Each named turn below is shown by a few rows before and after it. Which turns, in which order, take the first row of each later pair to the second? The first pair is answered.
turn J834:
[-7 -6  4 -5 -7  4  2 -7  6 -8  4 -2  8  4 -5  3  6] |-> [ -8  -5   0  -3  -6  -1   1  -8   8   1  12 -11   1   1  -6   3   2]
[ 16  -8  -3 -20  -9   4  -1  11  -4  -2   9  -5  15   5   7  -2  -3] |-> [-11 -10 -16   1 -15  -2 -13   0   8  -2  -1   4  16  -5   4   7   7]
[ 3 -2  2 -4  2  1  5 -8  6 -6 19  0 12 26 -3 -3  5] |-> [-11  -1  -8   9  -2  -4  -2 -10  15  -3  15   2  10  19 -10   1   5]
turn J856:
[-25  10 -15 -29   8  12  10 -17   1  -3  15   1  18  10  10   9  14] |-> [-40   3 -21   4   0   3  -9 -18   6   2  -2  11  10  -8   3  14  16]
[-16   7 -11  -1  -2  -8   9  -3 -19   9   2 -34 -18 -26   0  15 -17] |-> [ -7  -6  -5  26  -8 -19  -1  -1 -10  -1 -12 -19 -20 -22 -22   9 -16]
[ -9   4   6   1  -1   0  -1   1  12  -1 -11   3   1  17  -7   4   4] |-> [-7  7  6 -6  1  2  1  2 10 -1 -5 -1  6 22 -2  2  4]
[-39   1 -11   1 -14   1  -6 -15   0   1  -8  10  11 -18   9  10  15] |-> [-14 -11   3  19 -17  -6 -13  -9  12 -14 -19  23  16  -2 -15  -3  17]
turn J660:
[ 12   1   9 -22   4   8  -5   6  -9  -4 -11   0   1   0  11 -13  10] |-> [ -1  -2   8 -16  -2   6 -12   1  -7  -9 -17   9   7  -1   9 -10  16]
[ 18   7 -23   0   5   2  -9  13 -20  28   9 -26 -11  -9   3  -6 -15] |-> [ 31   2 -11  -8   7   4  -5  23 -32  16  -5 -17  -6   0   6  -7 -11]
[  3  -9  -5  17  -7  -8  -3   3   7  -8 -17   4   0  -1 -16  -2   1] |-> [ -4  -7  -9  23  -8  -7  -4   1   9  -2  -7  -2  -2  -5 -20  -1   0]

Each pair is 2 to 3 turns apart.
[ 32  -9  14 -16   0   4  20  17 -20  -8   4  15  18  19  -4  -8  11] |-> [ -1  -3   2 -27  -2   8  23   6 -24  -3   5  18  28  13  13   4  26]  J660 then J856
[ -1  10 -13   1   3  -1   2  -9  16  10  25 -12   6   1  -2   0  -6] |-> [ 13   4  -7   3   5  -2   3  -2  11  12  23 -17  -4  -3   0  -4  -9]  J856 then J660
[-48   5  -7  19  -8  23   0 -15  -7   8   8  -1  -1 -28  16  10  23] |-> [  7   2  25 -21   6  29  24   4 -36  -5  14 -11  -4  -6  27  -7   8]  J834 then J660
[ -4 -12  10  22   8  -3 -10   9  16  -2 -13   5   0   9  -3   7   2] |-> [ -4   0   7   7  18   6   0   6   8  15   8 -18 -12  -1  13   9  -8]  J834 then J856 then J856
[  8 -18   0  14  -7 -11  -1  -6  -2 -15 -22  15  13  15 -12   5   8] |-> [ 30 -14   8   0   1  -9   7   0 -11 -15 -13   4  10  23  -9  -2  -2]  J834 then J834
[-15   8  14   2  14   3   8  -6  -8  14  16 -11 -23 -35  19  -3  -5] |-> [-36   3  11  10   4   0   1  -9  -1   8   0   2 -16 -34  17   2   7]  J834 then J834
[-18  14  15 -50  -8  25  22  13  -6 -22  30  -8  15 -15  45   7 -10] |-> [-41   0  17 -19 -22  17   4  13 -10 -30 -12  19  13 -37  44  17   7]  J856 then J834 then J834
[-38  18 -18  24  -7  10  -6 -36  34  13   9  -5  13   4  -9  -6   1] |-> [ 27  14   6  -3   0  13   9 -21  22  -1  21 -18  10  34 -17 -28 -20]  J856 then J834
[ 21  11   3 -13   4   0   5   3   1  13  31 -31 -14   4  -2  -9 -20] |-> [ 21   9   9 -12   7   2   3  10 -17  16  17 -29 -26 -11  13  -5 -21]  J856 then J660
[ 13  12   3 -28   8  12  12   1  -4   5  32 -20   6  15   7  -5 -12] |-> [  9  -4  16 -30   4   7  12   8 -15 -20  -5  12  17  22   9  -3   8]  J660 then J660
[ 15  -2   7  -6  -8   2   3   1   1 -12  -5   4  -3   3   6  -1   4] |-> [  2  -2   3   6  -9  -2  -3  -5   1  -5 -12   8  -9 -10   8   2   7]  J856 then J856 then J856
[ -4  14  -2 -42   7  14  18  -9  -1   4  28 -19  14  12  15   6  -2] |-> [-17  19 -15 -24   4   9  11 -13  12  18  36 -26   4  -3   9   9  -7]  J834 then J834
[-15   0  -5  -2  -5  -3   3   7 -26   1 -26  27 -26 -16  26   6 -15] |-> [ 21  -7   9  -1  -2  -7   5  13 -24  -8 -26  25 -29  -2   9  -7 -25]  J856 then J834 then J834
[-30  -7  -5   2  -6 -17 -15 -18   9 -21 -17  30  28   6  10   9  20] |-> [-17  -9  -7  17  -8 -21 -18 -19  33 -19   1  20  27  18 -14   1  10]  J660 then J856
[ -4  22 -12 -28  11   6   7  -4 -12  23  24 -27   0 -15  26   7  -2] |-> [-29  19 -22  -8   3  -2  -6 -13   2  27  16 -16  -1 -24  22  14   7]  J834 then J834
[ -4  11  -4 -12   3   3  12  15   6  -8  11  -3  12   6  18  -3   2] |-> [ 17   7   1   1   2  -4   5  21   5   3  11 -11  -5  -4   5 -12 -15]  J856 then J856 then J834
